One turn moves each row of this set onto another row. After a few examples, where does it send each row asked below?
J_726: [ 1.77  0.95  4.23  0.77  0.55 -3.03 -0.33  0.82  0.06 -0.66 -0.26 -1.72
 -0.45 -0.18 -0.52  0.94 -0.26  0.96  1.03  0.36  1.74  0.12  0.31  2.39
 -3.45  0.73  0.07  0.33 -0.91]
J_877: [-1.30 -2.03  0.23 -1.37  1.42  0.19  2.70  0.01  1.04 -1.48 -0.64  0.73
  1.62  0.19  0.05 -2.36  2.53 -0.42  0.27 -3.25 -0.47 -1.96  0.16 -0.70
 -0.69 -1.58  1.45  0.58 -1.50]
J_859: [-3.39  1.90 -1.79  1.27  0.20 -0.47 -0.12 -3.27 -0.68  0.07  0.43  1.57
  0.16  0.38 -1.06 -1.21  0.16 -0.57 -2.14  2.04 -0.66  0.76 -1.80 -1.40
 -0.12  3.30 -1.46 -1.24 -1.13]
J_303: [ 2.79  0.17  3.36  0.57  0.25 -2.02  0.07  1.35 -0.01 -0.06 -0.24 -0.99
 -0.40 -0.14 -0.33  1.89  0.81  1.23  0.89  0.68  0.76  0.11  1.50  2.68
 -2.66  0.73  1.51  1.03  0.31]
J_439: [-2.78  1.64 -1.90  0.78  0.47  0.00  0.04 -3.10 -0.34  0.20  0.13  2.00
  0.11  1.06 -1.45 -2.38 -0.38 -0.84 -2.24  1.67 -1.05  1.01 -1.89 -0.40
  0.20  3.31 -0.95 -1.61 -0.79]
J_344: [ 2.74  1.31  1.96  0.18 -0.37 -1.12 -0.69  1.02  0.69 -0.63  1.20 -1.91
 -0.42 -0.64 -0.09  1.47  0.41  1.36 -0.30  0.55  1.28  1.62  1.11  3.55
 -2.15  0.54  0.12 -0.63  0.69]
J_822: [ 0.38 -0.02  0.49  0.49  0.02  0.94 -1.92  1.85 -1.91  1.61 -1.47  1.03
  3.10  0.66  2.88 -0.86 -0.08  2.48  2.14 -0.43 -0.07  2.54  0.71 -2.10
  2.19 -0.12 -0.36 -1.20 -0.78]
J_625: [ 1.95  1.25  2.46  1.77 -0.34 -2.11  0.12  1.36 -0.02  1.36 -0.23 -0.73
  0.33 -1.30 -0.99  1.69 -0.54  1.79  1.93  0.14  1.08 -0.56  1.96  1.39
 -2.84  1.28  0.86  0.09 -1.79]
J_397: [-1.60 -1.64  1.79 -0.23  0.33 -0.03  1.47  0.37  1.64 -2.03 -0.28 -0.61
  0.90 -1.01 -0.83 -2.78  2.55 -1.67  1.39 -2.92  1.64 -1.66  0.49 -1.01
 -0.47 -1.31  0.89  1.26 -1.67]
J_712: [-1.95  1.71  0.50  2.66  0.39 -1.35 -2.03 -2.32 -1.58 -0.68 -0.90  1.33
 -0.21  1.07 -0.58  0.76 -0.04 -0.38 -1.47  1.81 -0.43 -0.57 -2.95 -1.50
  2.14  4.80 -0.01 -0.03 -0.34]
J_479: [-1.63 -1.38  0.79 -1.31  1.62 -0.39  1.46  0.73  0.69 -2.25 -1.26  0.79
  0.82  0.66 -1.10 -2.31  2.69 -0.32  0.52 -4.41  0.91 -1.16 -1.45 -0.25
  0.19 -1.63  0.54  1.13 -1.52]
J_119: [ 0.32 -0.75  0.54  1.00  0.34  1.98 -2.89  2.11 -1.01 -1.62 -2.64  0.14
  1.58 -0.05  3.42 -1.98 -0.18  0.28  1.72 -1.53  0.38  3.34  0.04 -1.86
  1.25 -1.37  0.12 -0.35 -0.86]
J_983: [-0.95 -1.37  1.31 -0.71  1.39 -0.07  1.98 -0.55  1.51 -2.05  1.09 -1.14
  1.55 -0.03  0.25 -1.93  2.82 -0.85 -0.73 -3.32  1.38 -2.37 -1.06 -0.04
  0.24 -1.06  1.06 -0.20 -1.31]
J_110: [ 2.90  0.96  2.75  0.64 -1.51 -1.35 -1.23  1.53  0.12 -0.86 -0.25 -1.45
 -0.21 -1.00 -0.23  0.70  0.36  0.35  1.87  1.20  1.27  1.46  2.15  1.88
 -2.37  0.24 -0.45  1.13 -0.15]
J_466: [-2.62  2.87 -1.83  0.31  0.13 -0.50  0.25 -2.87 -0.12  0.14 -0.46  1.70
  1.21 -0.30 -1.31 -2.09  0.30 -0.52 -1.68  2.16 -0.47  2.32 -1.71 -1.26
  0.68  3.32 -1.26 -0.72 -0.37]
J_219: [ 0.80 -1.08 -0.33  0.75  0.75  1.96 -3.29  1.86 -0.66 -1.35 -1.11  0.19
  1.44  0.66  3.99 -0.99 -0.67  1.24 -0.07 -2.44  0.16  2.70 -1.16 -0.19
  2.00 -0.31  0.20 -1.85 -0.30]
J_904: [-0.22 -0.45  1.06 -0.58  0.57  0.47 -2.89  1.99 -1.20  0.03 -1.39  0.36
  1.80  1.19  3.49 -1.92 -0.95  2.17  1.04 -0.53 -0.32  4.15 -0.07 -0.66
  0.78 -0.75 -1.53 -1.44 -0.40]
J_214: [-1.19 -0.11  0.18  0.11  1.62  0.32  2.70  0.38 -0.09 -0.06 -0.73  1.61
  1.79 -0.78 -1.84 -1.92  2.99  0.18  1.26 -3.68  1.12 -1.56 -0.39 -1.41
  0.08 -1.31  1.35  1.00 -1.82]
J_29: [-1.27 -1.17  1.59 -0.84  1.21  0.62  2.40  0.10  0.43 -2.57 -1.51  1.72
  1.22 -0.49  0.09 -2.49  1.74 -1.14  0.34 -4.20  1.96 -0.95 -0.77 -0.80
 -0.58 -1.64 -0.01  0.82 -0.68]
J_420: [-2.42  1.61 -2.11  0.91 -1.28 -1.17 -0.91 -1.36  0.97 -1.35 -1.52  2.02
 -0.95  1.14 -2.50  1.11 -0.34  0.37 -1.82  0.73 -1.26 -0.08 -0.84 -0.15
  0.95  4.44 -0.17 -0.39 -0.61]
J_459: [ 0.56 -0.90  1.88 -0.39 -0.32  1.15 -1.99  1.81 -1.47 -0.86 -2.08  1.40
  1.74  0.85  3.97 -0.82 -1.13  1.40  1.22 -0.79  1.17  3.53  0.33 -1.05
  1.13 -0.61 -1.70 -0.78  0.60]
J_627: [-2.80  1.50 -2.26  0.76 -1.09 -0.67 -1.27 -0.90  0.50 -1.04 -2.21  1.84
 -1.30 -0.45 -2.23  1.28 -0.55 -0.13 -1.57 -0.59 -1.43 -0.48 -1.43  0.16
  0.89  4.44  0.10  1.00 -1.45]
J_346: [-2.11  1.68 -1.43  0.42 -1.10 -0.84 -0.70 -1.69  0.44 -1.29 -1.62  1.45
 -1.60  1.41 -2.19  0.99 -0.59  0.12 -2.32  0.62 -2.25 -1.08 -0.92  0.50
  1.19  4.28  0.20  0.08 -0.96]
J_299: [ 1.07 -1.41  0.60  0.81  1.51  1.34 -2.30  1.61 -2.08  0.23 -1.26  0.92
  2.09  0.71  4.21 -1.81 -0.71  1.10  1.18 -0.61 -0.63  3.23 -0.40 -0.88
  0.46 -0.27  0.11 -1.33 -0.26]
J_82: [-1.82  1.24  0.85  2.22  0.59 -0.81 -1.47 -2.30 -1.88 -0.09 -0.71  0.71
 -0.74  2.09 -0.21  0.68 -0.05 -0.59 -1.81  2.53 -0.10  0.17 -2.74 -1.07
  2.06  4.55  0.15 -0.42 -0.51]
J_42: [ 1.59  0.47  4.02  0.03 -0.90 -1.89  0.54  0.82  0.43 -0.84 -0.62 -0.70
 -0.48 -1.13  0.37  1.40 -0.94  0.79  0.79 -0.17  2.05 -0.12  1.71  2.04
 -3.55  0.42 -0.73  0.69 -0.21]
J_183: [-1.59  0.70  0.76  2.30 -0.11 -1.97 -1.46 -2.32 -1.09 -0.26 -0.75  0.31
  0.49  1.23 -0.04  0.87 -0.18 -0.65 -0.74  2.48  0.78 -0.67 -2.79 -1.68
  1.96  5.07 -0.62  0.09 -1.60]

J_627 -> J_183
J_822 -> J_214
J_110 -> J_119
Now find these:
J_29 -> J_42
J_82 -> J_439
J_479 -> J_726
J_877 -> J_303
J_420 -> J_712
J_219 -> J_983

